In the rows, 128 means zero.
Where one turn sends some rows of the set: a few examples, then the rows asked:
z57: [147 113  96 111 115 114 142 113 133 150 121 120 119 121 145  71 121 139
  89 169 102 128  53 162 114 156 130 133 135 132 108 128 124 123 149 132
 131 156]
z998: [122 101 112 155 106 113 143 116 122 159 113 126 129 121 143 100 125 112
  92  93 133 130 129 142 131 109 213 142 124 138 138 164 123 114 152 128
 140 114]
z729: [122 128 126 128 132 112 112 121 125 148 126 124 145 123 162  89 129 114
 152 135 122 125 208 152 136 142 119 141 107 131 108 113 123 160 161 131
 120  74]
z841: [102 170  87 107 123 100 133 150 127 118  77 138 126 111 157 108 121 138
 138 132 123 136 138 150 133  95 132 126 104 127 144 179 139 103 160  91
 130  91]
z160: [119 100  99 158 127 113 157 137 108 131 149  97 102 161 101 101 131 150
 125 101  93 125 110 145 169 159 118 129 127 123  92 126  91 146 115 133
 143 113]
z161: [131 137  96 131 106 108 123 127 138 151 141 121 139 123 136 110 151  87
 105 114  75  85 128 155 118 112  60 127 120 144 116 137  94 143 130 170
 104 138]
z499: [132  81 144 105 137 118 130 137 100 145 125 126 121 126 139 126 119 148
 155 140 106 115 149 170 128 120 168 138 115 129 112 132 128 137 192 125
  98 156]
z559: [125 163  81 127 136 138  93  93 148 179 108 144 100 142 110  98 142  97
 127 120 122 140 153 147 118 115 115 106 127 120 110 164 130 121 124 133
 103 118]
z819: [103 109  90  89 138 125  78  94 109 129 131 130 125 150 137 146 120 133
 120 137  96 133 131 139  92 128 123 159 141 125 162 171 106 134 136 109
 135  94]
z444: [ 96 132 105 145  88 111 108 124 143 141 142 148 118 128 128 108 124 163
  95 151 143 124 127 122 116 108  88 174 156 154 101 102 113 141 112 136
  97 128]
z339: [ 93 124  95 141  93 102 148 122 118 190 112 119 118 118 136 112 109 153
 137 119 120 119 129 120 125 148 131 146 105 147 149 174 121 185 126 124
 128 103]
z740: [146 126 138 133 115 148  94 153 154 135 137 108 137 122  87 127 136 110
 125 148  92 169 132 122 103 128 131 113 133 127 138 116 132 132 134 148
 143 152]
z455: [131 125 139 120 104  81 153 158 110 124 129 128 146 104 180 106 141 114
  85 114  91  95 117 147 117 131 107 141 139 110 123 167 102 135 130  89
  96  91]
z10: [132 131  88  96 138 124 108 136 128 145 132 136 112 115 105 108 160 118
  78  82 122 103 143 169 141 173 131 122  94 139  83 159 109 144 134 146
 143 127]
z302: [127 158 136 139 105 139 122 118  80 146 182 109 152 137 138 116 131 133
 108 138  85 120 147 139 153 146 152 159 124 142 107 130 119  84  97 107
 108 141]
z512: [137 163  92 131  94 126 142 156 101 132 148 121 126 111 146 148  82 126
 120 142 128 132 143 121 114  98  92 161 122 110 108 117 125 147 122 115
 136  72]
z178: [133 141 104  82 115 138 127 165  95 100 164 108 130 114 123 113  99  81
 103 147 148 122 125 162 142 126 137 144 143 162 126 129 136  95 121 147
 119 119]
z174: [156 167 115 118 134  75 124 104 125  79 124 136 148 103 115 121 127 129
 129 118 140 156 119 134 143 144 106 100 114 105 124 130 146 117 133 116
 147  97]
z306: [108 140 137 184 122 110 162 129 129 125 139 107 149  89 163 127 138 151
 151 152 112  99 127 157 139 169 148 142 135 131 112 113 128 128 109 120
 141 111]
z303: [127  90 126  68 107 104 152 136  93 112 124 129 133 122 137 144 124 125
  82 130 123 125  97 117 122  78 110 142 118 135 126 133 131 129 172 131
 141 135]
z230: [115 180 117 140 114 116 148 131 153  88 129 122 116 118 136 118 131 122
 151 110 109 118 161 119 130 110 164 141 135 147 115 166 129  84 170 141
 134 146]
z63: [100 132 122 144 103 132 140 133 110 113 128 114 150 120 154  77 167 132
 141 125 138 136 121 170 107 105 141 100 119  88  92 126 111 104 139 178
 128 132]
z739: [106 153 155 113 119 132 110 122 146 164 127 114 123 120 126  86 134 168
 124  92 133 128 140 156 134 134  97 132 116 133 133 170 123  65 170 127
 132 148]
z266: [107 144 122 119 164 161 125 111 114 109 150 108 127 128 168 119 148 114
 108 140 109 133 118 163 109 158 118 126 112  94 133 136 149 111  96  91
 155 120]
z506: [157 169 104 117 142 133 142 123  90 142 141 112 102 120 102 145 105 128
  93 117 134 157 111 129 103 144 124 122 131 156  99  93 131 127 131 111
 100 104]
z517: [119  69 104 117 136 112 142 128 112  84 123 110 126 119 123 114 118 147
 126 119 126 116 158 136 121 133  79 142 115 136 125 136 124  63 160 132
 111 147]
z204: [ 91 109 109 140  87 124 146 113 101 136  93 127 108 140 153 102 141 167
  90  95 121 104 108 133 151 150 103 136 126 148 117 144 168 138 121 171
 135 128]

z512 goes to z841
z160 goes to z178
z10 goes to z302
And these:
z559 goes to z306
z506 goes to z230
z444 goes to z174
z266 goes to z499
z819 goes to z729
z740 goes to z63

Where one turn sends some rows of the set: a few examples, then the rows asked:
z974: [126 146 102 151 165 149 103 161 126 129 120 106  93 116]
z504: [132 108 132 116  94 155  90 118 114 156 143 120  90 150]
z347: [135 125  67 154 150 153 120  92 157 123 116 139 131 138]
z697: [156 150 120 118 144 106 137 123 125 167 112 124 148 117]
z240: [ 89 138 109 140 120 127 130 107 121 152 100 104 165 118]
z509: [166 146 105 142  89 155 126 116 108 122 123 137 161 138]
z655: [118 110 135 153 113 186 102 118 121 132 111  89 127 106]
z753: [ 99 148 127 159 103 181  97 135 139 110 146 127 102 141]
z370: [144 121 138 125 133 177 128 121 150 117 146  96  71 131]
z648: [136 151 117 132 109 114 118 109 122 136 102 120 177 134]
z919: [140 115 110 141 117 135  95 142 161 120 130  81  84 150]
z403: [121 103 128 134 115 180 165 126  97 114 115 121  97 147]
z949: [117 148 103 112 117 134 105 142 137 134 155 141  69 149]
z629: [140 169 105 109 114 126 152 105 140 128 133 133 156 107]
z246: [110 130 108 151 126 177 142 141  84 129 127 135  95 145]
z649: [ 92 118 130 147 139 138 105 125 146 136 120  90  82 158]
z305: [140 107 124  90  99 129 116 112 109 168 120 117 128 110]
z818: [ 99 123 102 139 133 149 162 139 104 112 109 124  87 155]
z410: [ 90 137 102 154  95 159  91 123 155 142 147  89  98 129]
z147: [129 127 145 133 103 169 120 152 175 135 146 112  92 125]
z938: [138 168 125 126 115 153 148 147 145 119 122 150 157 110]
z914: [ 98 115 126 100  85 138 120 113 155 112 133 120  91 157]
z75: [102 131 128 122 130 159 149 138 168  87 110 100 109 117]
z579: [142 160  83  97 108 124 108 136 111 130 144 146 117 111]
z64: [121 120 101 144 148 171 138  95 159 164 121 151 134 119]
z747: [109 130 114  90  90 105 125 133 141 115 100 134 137 136]
z366: [147 110 116 147 146 152 130 121 171 135  95 155 139 146]
z142: [113 155 112 142 131 103 135 147 120 165 103 144 135 146]
z497: [175 131 103 120 154 125 138 120 118 135 113  97 137 120]
z442: [138 132 102 104 122 124 179  96 133 144 122 106 125 121]

z974 goes to z655
z246 goes to z403
z504 goes to z914
And these:
z753 goes to z370
z64 goes to z366
z938 goes to z497
z919 goes to z410
z697 goes to z648
z305 goes to z747
z142 goes to z509

Where one turn sends some rows of the set: a few examples, then the rows asked:
z607: [118 143 140 111  95 113 104 126 136 187 111  86 111 141 107 101  75]
z569: [113 143 150 128  72 152  79 131 103 135 121  79 146 129  99  98  96]
z769: [132 147 108 141 106 111 103 106 175  98 138 100  99 134 109  91 117]
z732: [152 106 132 150 109 117 115  91  96 165 158  80 136 157  87  95 166]
z42: [100 137 142 154 107 138  78 100 115 117 123 126  87 165 100 124 170]
z177: [140 128 109 146 107  92  89 123 121 126 122  84 161 129 116 107  73]
z756: [141 101 135 136 125 122  98  90 109  95 112  88  77 152 125 143 108]
z217: [128 138 117 138  88 107  77 114 113 135 130  85  49 128  88  74 132]
z909: [127 103 115 140 109  76  79 125 121 152 124  87 144 183  95 129 157]
z711: [106 122  98 148 166 125 131 110  98 134 125  96  91 151  88 104 154]
z8: [128 111 136 107 101 139  65  87 112 135  97 114  86 152  90 136 101]
z4: [126 119 116 133 137 169 114  61 113 124 115  94 105 162  83 134 104]
z929: [161 115 131 120 139 134  81  65 122 145 140  88  98 131 113 134  84]
z696: [130 120 105 145 145  65 106 114 115 145 128  76  91 143 134 102  98]
z782: [101 153 102 167 136 147  76 102 143 141 148  56 101 122 113 102 122]
z704: [129 148 142 175  97 155  80  95  81 128 155  76 124 148  76 115 136]
z616: [133 135 117 151 118 101  79 130  89 102 140  85  99 159  59 133 156]
z807: [114 133 107 170  93 143 105 129 120 145  82 108  99 110 109  90 125]
z581: [138 110 125 117 139 148 111 117 104 153  90  80  84 126  91 148  98]
z599: [124 158  84 174 111 122 106  99 143 171 111  91  97 150  64 114 114]
z541: [128 157 158 151  87 151  96  69 135 157 151 110 123 149 111 102 112]
z163: [135 100 137 166  90 102  95 101 106 155 134  72 159 160 135 104 134]
z213: [124 102 118 112 113 117 134 119 121 152 129  79 161 160  91  83 143]
z31: [149 123  88 140 138  93 129 133  99 132 118  93 130 137  61 110 115]
z539: [109 115 149 120  96 126  89 139 115 160 133  59 139 166  97 114 160]

z31 goes to z177
z732 goes to z909
z929 goes to z8
And these:
z599 goes to z769
z711 goes to z696

Where one turn sends some rows of the set: a few examples, then the rows asked:
z191: [117 150 132  98  88 110 136 102 159 140 168 134  97]
z360: [124 136 102 167  83 132 117 139  95 135 126 178 112]
z102: [146 169  91 160  80 135 121 135 132 152 106 174 117]
z170: [163 158 113  76  98 127 148 134 136 154 132 124 140]
z930: [134 152 110 158 104 106 130 142 165 138 149 131 100]
z576: [137 160 154 102  65 149 106 142 158 140 154 164 150]
z883: [158 145 109 103  88 144 168 146 142 168 136 138 131]
z595: [111 142  98 161 106 141 103 133 103 142 134 162 140]
z505: [156 136 124 128  82 112 115 125  82 170 110 153  81]
z478: [138 153 163 140 115 172 114  93 135 143 112 155 118]
z290: [124 140 166  89  83 136  92 131 151 160 148 151 156]
z71: [130 138 144 122  83 117 127 136 123 142 126 208  80]
z917: [152 183 113 142  79 117 130 144 151 128 120 119 142]
z884: [112 145 125  74  95 162 134 134 124 171 115 163 100]
z109: [132 119 151 109  95 108  72 119 128 151 130 162  81]
z860: [172 143 146 159 108 141 117 128 100 138 125 123  99]
z207: [122 127 173 146 102 153 112 103 127 162 115 163 104]
z235: [128 155 152 126  83 146  70 171 125 141 126 161 104]
z735: [142 145 149  81  88 107 137 114 116 118 125 111  99]
z287: [108 100 159 108  96 109 131 123 120 163 146 179 119]
z844: [138 162 126 117  50  86 112 143  93 132 138 135 107]
z414: [145 137 101 131  82 113 126 121  95 137 176 131 140]
z249: [122 112 133  63  95 126 101 125 100 137 130 150 125]
z392: [132 128 161  99 119  93 127 120 118 154 143 122 146]
z890: [142 140 137 109 100 138 146 125 154 136 124 111 165]
z253: [119 106 142 118  92 150 112 116 158 144 138 161 159]
z341: [165 181 123 120  96 114 119 144  98 125 111 178  98]
z572: [154 170 103 140  91  99 136 139 148 112 141 138  97]
z558: [160 179 136 108 111  92 110 140 104 128 129 128 138]
z988: [131 126 130 153  95 147 111 108 158 154 117 190 106]

z191 goes to z235
z341 goes to z392
And these:
z170 goes to z207
z505 goes to z735
z988 goes to z917
z883 goes to z478

